Each row has a name. Each question is about the rows just above it.

[160 160 159 147 112 130 151 111  96 105] = K_253
[143 116 132 139  98 137 185 136 138 112] = K_328
[139  97 115 137 137 113 124 138 123 167] = K_993
[100  93 138 112 143 140  91 118 150 150] = K_293
[ 75 138 155  79  97 116 138 123 186 157] = K_896
Shared by K_253 and K_293:  [112]
Which value is in both K_896 and K_293?  [138]
[ 75 138 155  79  97 116 138 123 186 157] is in which row?  K_896
Which value is in both K_293 and K_993?  [138]
The one value in K_253 and K_328:  [112]
Which value is in both K_293 and K_253?  [112]
Whose row is [143 116 132 139  98 137 185 136 138 112]?  K_328

[ 99 143 135 133 112 119 160 107  97 104] : K_491
[ 74  81  89  80 100 102 173  79  60 106] : K_432
[117 112 116 107 141 116 142 117 109 132] : K_933
[110 138 119 129 128 145 134 141 131 100] : K_82
[ 93 112 109 109 140 126 150 120 100 110] : K_266
[114 101 129  89  95 124 119  92  96 112] : K_92
[135 143 135 133 112 138 114 140 142 125] : K_489
[172 119 163 135  94 129  85 127 148 156] : K_298
[141 133 101 115 138 139 155 133 116  86] : K_777
[132 126 130 133 132 132 127 136 129 133] : K_162
[122 115 140 106  98 134 102 107 113 114] : K_30
[171 146 160 161 126 136  98 156 166 120] : K_498
The one value in K_933 and K_162:  [132]
The one value in K_162 and K_266:  [126]
Which value is in both K_82 and K_30?  [134]
Shared by K_82 and K_432:  [100]
The one value in K_30 and K_933:  [107]
The one value in K_82 and K_489:  [138]
Which value is in both K_30 and K_491?  [107]

[199 133 115  92 141 143 141 108  90 131 141 124 145 142 163 138 120 138
  73 180 141 149 102 154 166  92  78]  K_558
[116  73 122 108 124  99 135 189 143 119 183 138 137 127 102 152 114  99
 124 164 160 110  89 136 132 123 156]  K_827
[106 134 139 161 133 160 116  64 128 109 121 126 115 121 108 120 147 141
 141  82 144 143 187 104  74 107 119]  K_23
Whose row is [106 134 139 161 133 160 116  64 128 109 121 126 115 121 108 120 147 141
 141  82 144 143 187 104  74 107 119]?  K_23
[116  73 122 108 124  99 135 189 143 119 183 138 137 127 102 152 114  99
 124 164 160 110  89 136 132 123 156] is in which row?  K_827
Where do [199 133 115  92 141 143 141 108  90 131 141 124 145 142 163 138 120 138
  73 180 141 149 102 154 166  92  78] appear?  K_558

[140 118 108 143  55] = K_984
[136 140 119 143  51] = K_205
[107 103 191 101 146] = K_671
[146 152  77 154  87] = K_604
[150 156  66 157 103] = K_866
[117 118 101 116 206] = K_922
[114 118 153 108 198] = K_593
[118 112 151 111 198] = K_678
[102 123 125 119 207] = K_999
The one value in K_922 and K_984:  [118]
Where do [117 118 101 116 206] appear?  K_922
Shared by K_671 and K_922:  [101]

[136 139 124 140 143 115 125 121 123 131 129 140] : K_246
[117 119 144 120 131 148 121 130 144 118 118 119] : K_914
[158 143  96 163 151 173 131 112  96 147 144 163] : K_485
[129 132 118 133 136 132 119 115 117 124 123 132] : K_547
[107 123 172 132 173 123  70  69 113  85  81 127] : K_407
[140 136 117 116 117 136 143 138 119 144 144 135] : K_421
[137 139 144 140 141 140 123 122 123 132 130 140] : K_971
Shared by K_485 and K_407:  [173]
Whose row is [137 139 144 140 141 140 123 122 123 132 130 140]?  K_971
Which row holds [107 123 172 132 173 123  70  69 113  85  81 127]?  K_407
Which value is in both K_407 and K_485?  [173]
The one value in K_971 and K_485:  [144]
Whose row is [117 119 144 120 131 148 121 130 144 118 118 119]?  K_914

[143 137 127 146 137 159 144] -> K_180
[137 142 103 153 147 133 158] -> K_123
[137 120 116 122 150 138 152] -> K_943
[104  98 158  80  79 141  64] -> K_286
[103 133 120 141 138 142 145] -> K_864
[124 158 100 172 139 118 144] -> K_514
Shared by K_514 and K_123:  [158]
Which value is in both K_514 and K_286?  [158]
The one value in K_864 and K_286:  [141]
Shared by K_180 and K_123:  [137]
Whose row is [137 120 116 122 150 138 152]?  K_943

[127 126 127 126 127] = K_839
[129 126 127 127 130] = K_292
[125 126 129 126 131] = K_532
The one value in K_532 and K_839:  [126]
Whose row is [125 126 129 126 131]?  K_532
Whose row is [129 126 127 127 130]?  K_292
Which value is in both K_839 and K_532?  [126]
Whose row is [127 126 127 126 127]?  K_839

[186 151 129 128 128 127 126 138] -> K_259
[186 151 128 128 127 127 126 128] -> K_49
[127 127 128 130 131 174 132 127] -> K_843
[182 135 128 128 129 128 130 155] -> K_721
[186 151 129 128 128 129 127 138] -> K_816
[128 129 130 132 177 132 128 132] -> K_109
[129 158 181 132 128 129 129 128] -> K_511
The one value in K_49 and K_721:  [128]
Shared by K_109 and K_49:  [128]
The one value in K_511 and K_49:  [128]

[179 145 200 143 150 143 147 149 164 127 122 178 151 142 149 183 122 147
 146 143 145] : K_78
[137 150 179 131 141 150 109 100 118 197 149 102 130 117 130  94 104 104
 121 155 105] : K_872
[ 82 128 136 125 126 121 118  85  61 150 145  89 127 118 127  55 121 122
  93 142 119] : K_451
[154 108 175 109 103 106 103 165 183 121 128 154 106 103 106 186 168 104
 177 172 105] : K_502
[172 160 169 152 159 159 145 122 149 179 178 132 146 165 157 166 137 141
 142 162 155] : K_148
Shared by K_78 and K_502:  [183]
Whose row is [172 160 169 152 159 159 145 122 149 179 178 132 146 165 157 166 137 141
 142 162 155]?  K_148
Whose row is [137 150 179 131 141 150 109 100 118 197 149 102 130 117 130  94 104 104
 121 155 105]?  K_872
Whose row is [179 145 200 143 150 143 147 149 164 127 122 178 151 142 149 183 122 147
 146 143 145]?  K_78
Whose row is [ 82 128 136 125 126 121 118  85  61 150 145  89 127 118 127  55 121 122
  93 142 119]?  K_451

[114  82 146  81] = K_243
[114  67 146  82] = K_719
[119  73 146 156] = K_222
Which value is in both K_222 and K_719?  [146]
Shared by K_222 and K_243:  [146]

[ 93 148 103 118 118] -> K_112
[119 198 129 132 103] -> K_907
[130 198 118 132 133] -> K_129
Shared by K_129 and K_112:  [118]
The one value in K_112 and K_907:  [103]
Shared by K_112 and K_129:  [118]
Shared by K_907 and K_112:  [103]

